128 stands for zero in the data rows.
Every row has a hidden score from 0 to 30. What is each row's score? 15 is about the middle. The score is a weighted sum of the row's numbers plus the product of two more (or one squared), each taken from its middle value.
[136, 133, 128, 116, 127, 103, 144, 118, 151, 131, 114, 153, 110, 126, 115, 123, 114, 150, 121, 146, 137, 111, 150, 119] -> 11
[198, 70, 120, 92, 84, 169, 148, 39, 171, 149, 164, 187, 78, 142, 125, 143, 136, 125, 114, 181, 113, 102, 117, 97] -> 13
[122, 158, 142, 124, 147, 112, 150, 150, 146, 105, 123, 137, 112, 181, 140, 150, 190, 91, 136, 122, 76, 154, 62, 178] -> 23
[94, 64, 87, 144, 81, 187, 50, 86, 54, 195, 150, 60, 123, 84, 98, 116, 88, 162, 81, 94, 75, 174, 164, 93] -> 9
[126, 85, 120, 133, 105, 140, 111, 147, 80, 164, 161, 89, 128, 105, 122, 119, 105, 151, 129, 110, 141, 113, 152, 142] -> 13
[112, 121, 146, 164, 119, 161, 117, 151, 97, 179, 114, 80, 137, 96, 120, 111, 97, 138, 141, 120, 143, 128, 156, 147] -> 18
[126, 145, 149, 134, 137, 128, 147, 142, 132, 108, 110, 139, 147, 164, 116, 102, 149, 79, 141, 161, 186, 95, 156, 132] -> 17
[114, 140, 126, 122, 99, 162, 96, 151, 142, 132, 134, 103, 151, 148, 149, 138, 170, 80, 190, 97, 150, 82, 113, 186] -> 23
[123, 82, 126, 109, 146, 163, 130, 102, 81, 167, 162, 95, 139, 105, 117, 122, 106, 147, 122, 113, 142, 123, 144, 148] -> 14
[124, 128, 128, 120, 153, 112, 132, 129, 118, 133, 113, 137, 131, 109, 127, 118, 109, 143, 122, 115, 146, 131, 153, 140] -> 9
[121, 98, 115, 133, 150, 148, 127, 117, 96, 166, 108, 109, 139, 104, 125, 114, 96, 129, 144, 123, 158, 128, 154, 154] -> 17
[125, 84, 122, 142, 82, 145, 110, 81, 166, 98, 166, 178, 137, 169, 129, 108, 171, 115, 167, 183, 96, 144, 91, 71] -> 11
[123, 166, 146, 132, 147, 105, 150, 151, 149, 98, 110, 146, 138, 108, 119, 120, 106, 142, 129, 109, 155, 121, 150, 140] -> 12
[126, 154, 141, 129, 149, 111, 142, 142, 140, 103, 114, 142, 116, 126, 111, 131, 108, 140, 114, 146, 150, 122, 133, 137] -> 12
[125, 159, 139, 128, 149, 115, 148, 151, 146, 104, 113, 138, 161, 155, 122, 132, 156, 112, 144, 111, 118, 166, 94, 137] -> 17
[146, 175, 126, 134, 144, 81, 161, 156, 161, 90, 110, 161, 143, 107, 112, 115, 106, 137, 134, 115, 152, 122, 145, 160] -> 11
[119, 97, 110, 63, 135, 186, 80, 93, 71, 188, 160, 48, 151, 89, 108, 80, 96, 160, 121, 101, 94, 162, 169, 88] -> 18
[121, 141, 123, 140, 127, 137, 130, 137, 149, 155, 119, 155, 146, 147, 133, 116, 159, 101, 166, 143, 131, 57, 137, 104] -> 21
[119, 107, 126, 136, 129, 162, 90, 149, 89, 179, 97, 79, 140, 93, 113, 117, 104, 167, 104, 109, 101, 163, 142, 108] -> 15
[120, 161, 135, 127, 142, 106, 143, 150, 153, 116, 115, 136, 169, 106, 104, 102, 163, 126, 152, 132, 96, 59, 147, 118] -> 20
[112, 90, 108, 125, 90, 123, 105, 90, 161, 93, 148, 173, 142, 169, 149, 120, 168, 137, 165, 176, 109, 150, 98, 76] -> 7
[106, 55, 86, 131, 139, 163, 67, 56, 54, 203, 156, 99, 143, 86, 105, 103, 97, 152, 107, 96, 87, 169, 165, 132] -> 7
[127, 161, 135, 122, 142, 106, 140, 150, 148, 103, 109, 134, 144, 172, 120, 151, 166, 79, 115, 125, 134, 167, 78, 143] -> 17
[163, 178, 114, 150, 173, 66, 176, 161, 181, 86, 120, 185, 117, 95, 129, 103, 102, 166, 93, 100, 119, 141, 147, 109] -> 12
[106, 65, 116, 125, 158, 165, 110, 94, 67, 179, 131, 134, 134, 95, 104, 118, 105, 154, 119, 98, 119, 141, 151, 153] -> 8
[133, 129, 118, 103, 89, 133, 145, 155, 144, 109, 141, 131, 88, 166, 157, 188, 186, 99, 118, 104, 107, 101, 85, 169] -> 17
[120, 89, 122, 126, 90, 106, 120, 100, 162, 96, 153, 172, 129, 167, 149, 131, 166, 144, 170, 172, 110, 144, 92, 78] -> 8
[132, 158, 139, 134, 146, 109, 145, 147, 146, 101, 120, 135, 97, 174, 135, 166, 135, 71, 103, 149, 152, 173, 75, 140] -> 16
[129, 168, 134, 128, 152, 100, 139, 148, 137, 103, 104, 135, 92, 171, 132, 163, 162, 78, 110, 146, 95, 167, 68, 137] -> 15
[139, 118, 127, 101, 161, 161, 148, 69, 100, 142, 140, 157, 138, 102, 114, 115, 105, 147, 124, 116, 140, 121, 145, 150] -> 9
[138, 139, 129, 127, 151, 150, 126, 138, 110, 154, 127, 95, 141, 96, 111, 109, 104, 166, 124, 102, 123, 157, 150, 111] -> 16
[172, 119, 153, 123, 114, 143, 160, 74, 153, 154, 136, 155, 93, 116, 113, 125, 114, 137, 117, 148, 126, 102, 148, 130] -> 14
[132, 178, 155, 181, 180, 87, 115, 165, 145, 96, 95, 133, 132, 172, 162, 225, 185, 84, 56, 193, 100, 71, 93, 88] -> 14
[169, 92, 110, 112, 73, 110, 119, 137, 158, 108, 179, 153, 57, 163, 169, 161, 178, 115, 163, 136, 112, 145, 66, 126] -> 13
[152, 114, 100, 98, 94, 110, 138, 157, 160, 103, 155, 133, 96, 164, 169, 183, 171, 149, 143, 97, 92, 132, 83, 157] -> 23
[140, 180, 116, 141, 175, 71, 170, 171, 170, 91, 98, 184, 146, 118, 98, 122, 128, 113, 141, 129, 151, 109, 145, 181] -> 14
[117, 124, 149, 127, 137, 141, 90, 154, 88, 137, 97, 87, 137, 88, 121, 112, 98, 168, 74, 112, 70, 151, 131, 80] -> 10
[129, 137, 140, 118, 130, 129, 131, 140, 151, 96, 131, 129, 136, 151, 114, 132, 143, 123, 158, 132, 96, 157, 119, 161] -> 26
[176, 91, 98, 50, 155, 180, 127, 67, 73, 196, 177, 52, 147, 92, 93, 76, 110, 167, 122, 91, 99, 167, 158, 95] -> 22
[143, 166, 131, 132, 144, 86, 155, 158, 155, 99, 112, 150, 132, 109, 109, 114, 113, 133, 116, 120, 153, 122, 150, 158] -> 11
[107, 149, 134, 117, 137, 130, 142, 140, 132, 119, 115, 131, 170, 143, 99, 142, 125, 98, 143, 155, 170, 102, 132, 185] -> 18
[165, 82, 85, 116, 151, 168, 85, 62, 63, 176, 156, 75, 159, 80, 79, 100, 103, 174, 84, 71, 60, 174, 168, 76] -> 17
[141, 99, 149, 153, 92, 141, 133, 120, 131, 97, 153, 134, 65, 177, 131, 134, 169, 70, 158, 176, 176, 170, 68, 121] -> 12
[137, 90, 106, 142, 152, 171, 104, 77, 80, 189, 122, 95, 156, 87, 103, 103, 101, 164, 118, 91, 99, 174, 164, 116] -> 20
[121, 116, 134, 139, 128, 125, 120, 128, 100, 135, 105, 121, 151, 92, 123, 106, 95, 144, 124, 101, 106, 141, 154, 130] -> 8
[104, 142, 133, 148, 119, 110, 141, 146, 143, 108, 119, 133, 130, 177, 170, 135, 179, 109, 165, 98, 100, 165, 71, 158] -> 21
[138, 79, 110, 100, 138, 173, 158, 62, 92, 171, 148, 139, 135, 115, 132, 131, 96, 120, 132, 140, 158, 120, 143, 149] -> 11
[142, 86, 97, 109, 89, 110, 109, 74, 157, 95, 159, 178, 115, 140, 139, 134, 127, 146, 151, 164, 130, 135, 136, 96] -> 3
[127, 166, 146, 124, 153, 103, 143, 141, 148, 105, 117, 136, 139, 136, 118, 127, 113, 131, 126, 141, 157, 107, 132, 146] -> 16
[123, 147, 131, 127, 131, 131, 141, 139, 148, 102, 147, 133, 107, 173, 135, 121, 168, 85, 138, 165, 118, 174, 58, 162] -> 19
[117, 176, 151, 157, 130, 81, 139, 167, 161, 96, 91, 121, 142, 140, 122, 132, 89, 103, 116, 171, 168, 115, 120, 122] -> 18
[128, 163, 138, 135, 159, 102, 148, 154, 148, 99, 117, 142, 133, 143, 119, 130, 115, 106, 131, 147, 165, 102, 155, 150] -> 16
[131, 127, 147, 143, 111, 132, 134, 101, 157, 142, 125, 155, 138, 101, 105, 113, 112, 147, 122, 129, 132, 119, 152, 133] -> 14
[110, 174, 130, 188, 178, 61, 176, 169, 174, 99, 84, 188, 145, 98, 116, 115, 100, 130, 146, 114, 149, 139, 154, 148] -> 12
[131, 167, 126, 122, 149, 98, 153, 154, 153, 104, 107, 142, 136, 106, 110, 112, 110, 131, 135, 116, 152, 129, 147, 146] -> 13
[120, 161, 135, 133, 148, 118, 137, 151, 148, 103, 117, 145, 76, 169, 151, 177, 153, 71, 83, 192, 152, 74, 93, 86] -> 22
[125, 71, 124, 137, 168, 139, 114, 93, 83, 178, 113, 101, 154, 85, 109, 107, 103, 149, 117, 100, 103, 160, 160, 120] -> 17
[118, 162, 147, 130, 149, 117, 148, 149, 146, 104, 111, 136, 134, 169, 181, 175, 193, 63, 147, 114, 168, 83, 113, 170] -> 15
[118, 113, 140, 144, 127, 121, 117, 104, 93, 133, 106, 129, 150, 91, 122, 106, 97, 154, 131, 109, 106, 143, 159, 135] -> 4
[132, 153, 139, 119, 149, 147, 137, 148, 128, 140, 119, 109, 130, 96, 111, 121, 105, 165, 108, 105, 102, 159, 159, 105] -> 16
[163, 114, 134, 124, 126, 144, 153, 78, 151, 152, 126, 151, 98, 119, 111, 112, 112, 134, 116, 149, 137, 103, 145, 144] -> 17
[131, 161, 148, 129, 160, 94, 148, 149, 148, 103, 107, 143, 176, 174, 142, 141, 193, 60, 187, 94, 204, 101, 113, 185] -> 16
[136, 77, 89, 145, 98, 166, 65, 133, 59, 194, 173, 56, 140, 89, 93, 128, 98, 168, 90, 105, 81, 168, 163, 94] -> 15
[123, 160, 148, 132, 146, 101, 148, 151, 146, 102, 107, 142, 153, 164, 131, 153, 163, 96, 127, 133, 89, 168, 77, 135] -> 16
[117, 141, 143, 115, 125, 120, 136, 149, 156, 96, 130, 139, 142, 145, 127, 125, 148, 128, 151, 132, 98, 160, 117, 155] -> 18
[122, 160, 136, 124, 150, 126, 137, 152, 118, 115, 97, 123, 133, 98, 114, 111, 102, 153, 117, 107, 127, 132, 147, 141] -> 11
[106, 158, 146, 143, 147, 94, 139, 150, 144, 101, 107, 138, 69, 132, 136, 113, 144, 74, 157, 177, 143, 58, 104, 91] -> 23
[120, 143, 136, 135, 138, 114, 140, 147, 135, 106, 123, 143, 144, 162, 127, 108, 149, 94, 144, 154, 186, 88, 149, 141] -> 14
[141, 154, 127, 116, 142, 136, 124, 142, 109, 151, 111, 111, 134, 106, 112, 124, 106, 136, 139, 111, 161, 111, 158, 152] -> 15
[97, 84, 143, 145, 142, 96, 135, 134, 103, 125, 113, 143, 145, 93, 110, 106, 95, 139, 140, 107, 127, 140, 156, 153] -> 6
[123, 156, 134, 121, 143, 119, 146, 139, 143, 115, 121, 146, 100, 141, 144, 179, 149, 96, 100, 178, 134, 81, 135, 95] -> 17
[125, 152, 134, 120, 144, 144, 131, 156, 122, 149, 125, 94, 126, 102, 116, 118, 103, 141, 127, 112, 143, 114, 148, 156] -> 20
[118, 159, 131, 130, 141, 102, 146, 152, 142, 108, 109, 122, 148, 119, 120, 121, 103, 151, 124, 108, 160, 116, 149, 141] -> 14
[101, 86, 141, 156, 147, 131, 122, 100, 91, 143, 107, 109, 138, 84, 128, 111, 99, 147, 111, 102, 101, 160, 158, 132] -> 10
[139, 71, 124, 128, 147, 155, 120, 90, 75, 170, 158, 102, 131, 96, 110, 121, 106, 157, 121, 103, 127, 143, 154, 143] -> 12
[134, 116, 89, 59, 119, 178, 56, 73, 64, 197, 151, 53, 137, 91, 89, 72, 106, 174, 75, 84, 76, 175, 164, 82] -> 17
[122, 121, 119, 142, 119, 136, 121, 123, 145, 140, 118, 141, 85, 153, 162, 102, 123, 82, 178, 172, 151, 69, 133, 92] -> 20
[126, 153, 146, 127, 144, 144, 129, 156, 111, 134, 109, 125, 138, 99, 106, 108, 105, 152, 123, 100, 135, 131, 151, 147] -> 13
[105, 143, 148, 149, 131, 116, 138, 139, 147, 118, 116, 132, 169, 109, 111, 111, 98, 115, 153, 129, 166, 116, 162, 164] -> 14
[122, 125, 107, 101, 100, 96, 122, 167, 142, 105, 149, 122, 140, 163, 182, 171, 178, 165, 179, 85, 128, 135, 82, 170] -> 15
[115, 146, 137, 151, 130, 125, 123, 147, 131, 118, 95, 129, 141, 97, 123, 112, 98, 151, 139, 118, 121, 148, 156, 128] -> 11
[105, 112, 130, 135, 147, 162, 118, 112, 97, 169, 143, 107, 144, 102, 130, 112, 97, 134, 145, 120, 163, 133, 153, 145] -> 15
[145, 114, 110, 94, 141, 173, 98, 83, 86, 171, 156, 86, 139, 92, 101, 102, 107, 170, 100, 87, 100, 162, 162, 118] -> 13
[144, 138, 151, 139, 84, 152, 141, 137, 161, 123, 120, 157, 50, 158, 109, 141, 192, 55, 126, 140, 102, 111, 91, 82] -> 18
[97, 67, 86, 132, 137, 165, 59, 50, 59, 187, 130, 99, 141, 79, 84, 104, 97, 164, 82, 75, 69, 181, 166, 117] -> 5
[150, 61, 107, 114, 157, 171, 87, 66, 60, 188, 154, 76, 143, 84, 99, 110, 105, 165, 102, 88, 83, 164, 159, 107] -> 15
[125, 146, 147, 140, 119, 112, 150, 134, 151, 100, 115, 137, 57, 178, 148, 167, 190, 75, 78, 162, 72, 153, 63, 174] -> 19
[116, 134, 148, 140, 115, 98, 146, 146, 144, 105, 123, 144, 98, 176, 171, 158, 182, 128, 147, 111, 81, 162, 66, 155] -> 17
[162, 132, 142, 108, 120, 139, 164, 109, 146, 134, 123, 156, 69, 155, 94, 131, 139, 93, 81, 190, 114, 80, 111, 92] -> 17
[117, 140, 96, 81, 108, 194, 63, 63, 83, 202, 169, 67, 129, 92, 86, 75, 92, 188, 67, 73, 80, 194, 173, 79] -> 27
[113, 161, 139, 167, 143, 82, 152, 155, 166, 86, 98, 170, 148, 95, 115, 99, 96, 140, 138, 111, 127, 143, 160, 131] -> 9
[139, 93, 118, 115, 87, 124, 124, 84, 169, 122, 149, 181, 106, 146, 131, 134, 142, 154, 141, 165, 102, 112, 121, 79] -> 10
[126, 150, 124, 115, 139, 111, 150, 144, 124, 122, 111, 132, 140, 163, 147, 184, 132, 105, 107, 159, 182, 85, 112, 176] -> 15
[122, 135, 138, 124, 137, 112, 141, 155, 152, 107, 138, 126, 120, 170, 143, 136, 163, 129, 152, 124, 109, 153, 72, 147] -> 22
[111, 150, 139, 149, 131, 109, 137, 135, 155, 110, 99, 147, 85, 162, 124, 135, 154, 95, 100, 182, 107, 105, 118, 74] -> 14
[118, 179, 112, 173, 188, 60, 162, 171, 172, 94, 95, 190, 127, 105, 115, 121, 110, 146, 126, 114, 150, 129, 152, 161] -> 11
[99, 100, 153, 147, 119, 157, 102, 148, 86, 173, 94, 79, 131, 88, 120, 123, 93, 164, 109, 116, 87, 168, 143, 101] -> 13
[134, 158, 151, 136, 144, 111, 148, 145, 142, 109, 114, 139, 84, 166, 107, 151, 157, 110, 97, 177, 112, 96, 119, 76] -> 15
[126, 156, 130, 127, 149, 106, 141, 150, 142, 108, 116, 136, 138, 111, 127, 109, 108, 135, 119, 125, 155, 118, 150, 148] -> 11
[148, 82, 110, 114, 96, 132, 114, 55, 155, 100, 175, 178, 117, 139, 131, 123, 126, 136, 137, 167, 133, 122, 120, 105] -> 6
[112, 158, 141, 159, 135, 104, 147, 148, 149, 107, 107, 130, 105, 159, 124, 155, 118, 119, 89, 185, 146, 104, 110, 115] -> 15
[148, 149, 139, 123, 133, 138, 140, 155, 139, 111, 135, 143, 76, 159, 155, 141, 150, 68, 164, 107, 166, 137, 97, 158] -> 18
[130, 140, 135, 121, 128, 126, 131, 151, 143, 104, 141, 142, 133, 172, 142, 113, 166, 105, 161, 119, 145, 156, 72, 149] -> 17
[116, 173, 153, 142, 158, 95, 146, 162, 154, 97, 95, 137, 143, 164, 161, 166, 132, 128, 139, 161, 177, 93, 106, 159] -> 16
[121, 80, 112, 103, 94, 149, 136, 61, 153, 136, 148, 191, 125, 165, 148, 148, 157, 108, 136, 191, 131, 81, 119, 58] -> 14
[124, 166, 145, 132, 156, 99, 149, 153, 148, 101, 109, 138, 138, 142, 126, 136, 117, 156, 142, 112, 171, 108, 144, 139] -> 14
[134, 159, 142, 116, 148, 140, 145, 151, 129, 138, 110, 122, 134, 101, 122, 120, 108, 147, 125, 110, 143, 125, 150, 153] -> 15
[113, 146, 138, 144, 131, 105, 139, 139, 150, 103, 119, 129, 161, 158, 139, 131, 136, 111, 163, 135, 125, 163, 84, 149] -> 17
[110, 151, 129, 144, 150, 92, 143, 151, 143, 88, 100, 131, 150, 97, 128, 105, 159, 108, 151, 168, 86, 53, 127, 85] -> 13
[111, 152, 147, 131, 126, 104, 144, 140, 147, 110, 106, 138, 147, 145, 141, 175, 158, 102, 109, 183, 120, 76, 126, 95] -> 19
[114, 120, 120, 118, 91, 89, 126, 160, 158, 115, 137, 123, 138, 168, 186, 187, 178, 174, 181, 83, 116, 145, 82, 179] -> 17
[125, 163, 137, 136, 146, 112, 147, 144, 141, 102, 113, 136, 138, 100, 115, 119, 102, 162, 105, 106, 113, 138, 147, 126] -> 11
[123, 126, 133, 140, 108, 118, 144, 141, 147, 103, 120, 140, 80, 184, 154, 159, 188, 74, 108, 156, 96, 146, 67, 151] -> 21
[95, 93, 95, 136, 87, 169, 67, 106, 78, 179, 113, 68, 121, 82, 92, 99, 85, 168, 80, 89, 73, 177, 162, 76] -> 10
[135, 133, 99, 71, 94, 201, 84, 76, 75, 198, 182, 49, 141, 94, 101, 86, 97, 179, 97, 85, 86, 176, 172, 84] -> 24
[113, 100, 140, 160, 120, 162, 94, 152, 88, 184, 126, 77, 146, 96, 121, 114, 94, 146, 138, 112, 146, 141, 155, 135] -> 16
[105, 130, 145, 148, 129, 131, 144, 130, 126, 118, 110, 130, 166, 159, 113, 100, 133, 74, 156, 175, 182, 101, 156, 162] -> 19
[159, 120, 98, 134, 131, 161, 110, 107, 120, 128, 148, 142, 79, 161, 187, 121, 126, 89, 174, 183, 176, 75, 98, 117] -> 15
[111, 71, 106, 115, 110, 183, 85, 80, 66, 184, 157, 69, 145, 91, 115, 97, 96, 158, 119, 109, 108, 150, 164, 119] -> 11
[108, 156, 145, 155, 141, 105, 144, 140, 149, 116, 110, 141, 143, 107, 131, 118, 99, 125, 146, 118, 160, 126, 160, 158] -> 12
[124, 159, 140, 131, 138, 109, 139, 139, 148, 100, 115, 148, 101, 163, 103, 114, 154, 107, 99, 176, 127, 97, 127, 81] -> 13
[156, 84, 118, 100, 151, 166, 158, 79, 89, 136, 138, 132, 117, 130, 126, 145, 102, 125, 108, 140, 167, 110, 139, 143] -> 13
[156, 176, 114, 154, 174, 58, 177, 165, 177, 76, 152, 190, 121, 95, 127, 105, 97, 170, 94, 100, 119, 155, 140, 91] -> 9
[107, 144, 136, 141, 135, 105, 133, 144, 156, 104, 122, 143, 169, 167, 138, 127, 159, 91, 176, 156, 105, 170, 69, 140] -> 18
[147, 126, 131, 109, 84, 132, 130, 151, 151, 124, 143, 136, 77, 165, 151, 172, 189, 102, 158, 100, 141, 93, 89, 137] -> 20
[134, 168, 142, 163, 189, 96, 119, 170, 105, 67, 90, 105, 153, 122, 128, 190, 188, 101, 75, 186, 62, 41, 83, 67] -> 14
[106, 153, 146, 145, 133, 108, 140, 146, 143, 116, 112, 136, 145, 103, 121, 107, 97, 119, 134, 126, 157, 124, 162, 137] -> 13
[114, 134, 127, 132, 115, 96, 145, 150, 142, 114, 114, 126, 154, 155, 201, 180, 173, 166, 167, 81, 115, 121, 84, 171] -> 14
[144, 149, 132, 128, 137, 148, 128, 135, 133, 101, 127, 142, 68, 159, 161, 104, 158, 64, 186, 153, 183, 149, 93, 154] -> 16
[124, 117, 124, 162, 117, 146, 111, 148, 84, 183, 96, 89, 137, 102, 121, 106, 100, 125, 146, 106, 155, 111, 153, 156] -> 17
[133, 145, 137, 133, 136, 117, 152, 134, 148, 116, 124, 158, 117, 163, 107, 139, 160, 85, 91, 187, 139, 71, 102, 67] -> 22
[170, 68, 79, 110, 136, 166, 84, 71, 58, 194, 171, 66, 153, 86, 101, 103, 104, 163, 96, 92, 79, 167, 167, 100] -> 20
[125, 164, 139, 133, 156, 95, 149, 152, 153, 98, 116, 144, 139, 98, 115, 104, 102, 163, 110, 105, 115, 134, 147, 116] -> 12
[186, 142, 111, 132, 70, 178, 104, 106, 149, 104, 167, 156, 57, 102, 152, 126, 169, 76, 169, 159, 125, 143, 89, 103] -> 13
[145, 62, 99, 151, 134, 168, 87, 76, 64, 190, 155, 67, 157, 84, 99, 109, 97, 153, 113, 97, 85, 169, 162, 113] -> 23
[124, 124, 151, 137, 114, 114, 139, 120, 153, 125, 102, 148, 137, 114, 123, 113, 108, 132, 145, 153, 135, 124, 162, 133] -> 11
[131, 151, 133, 127, 142, 119, 140, 148, 144, 105, 120, 134, 167, 179, 121, 121, 169, 77, 158, 161, 164, 176, 59, 154] -> 18
[145, 135, 128, 121, 101, 144, 143, 145, 145, 112, 125, 151, 62, 167, 183, 163, 189, 63, 120, 150, 170, 101, 125, 100] -> 11
[119, 168, 127, 138, 153, 77, 162, 152, 165, 98, 103, 158, 151, 104, 115, 107, 97, 123, 151, 121, 157, 128, 152, 160] -> 12
[171, 99, 107, 83, 139, 129, 147, 113, 100, 180, 166, 85, 108, 116, 122, 136, 108, 138, 123, 117, 151, 94, 138, 163] -> 20
[107, 175, 154, 169, 158, 94, 132, 155, 158, 95, 95, 146, 127, 173, 147, 197, 149, 134, 84, 162, 170, 85, 105, 182] -> 13
[106, 144, 134, 134, 124, 98, 135, 151, 147, 106, 119, 138, 152, 155, 197, 184, 176, 163, 166, 78, 118, 122, 82, 171] -> 14
[123, 163, 139, 132, 151, 89, 149, 153, 151, 97, 111, 138, 146, 97, 114, 113, 103, 156, 121, 104, 132, 138, 141, 129] -> 13
[132, 164, 143, 124, 146, 97, 148, 152, 151, 102, 107, 134, 141, 101, 110, 114, 107, 159, 123, 100, 134, 139, 154, 143] -> 12
[110, 147, 134, 138, 139, 117, 138, 135, 126, 126, 115, 136, 138, 103, 123, 107, 95, 122, 141, 117, 156, 122, 153, 143] -> 13
[130, 145, 137, 123, 149, 118, 127, 144, 133, 104, 110, 126, 138, 101, 109, 117, 105, 153, 105, 104, 127, 137, 146, 141] -> 10
[141, 136, 126, 144, 123, 163, 103, 160, 81, 179, 92, 83, 134, 103, 110, 117, 107, 152, 120, 104, 132, 130, 150, 149] -> 18
[123, 101, 102, 107, 84, 98, 133, 149, 163, 106, 150, 132, 116, 156, 177, 175, 166, 144, 151, 104, 94, 132, 82, 144] -> 16
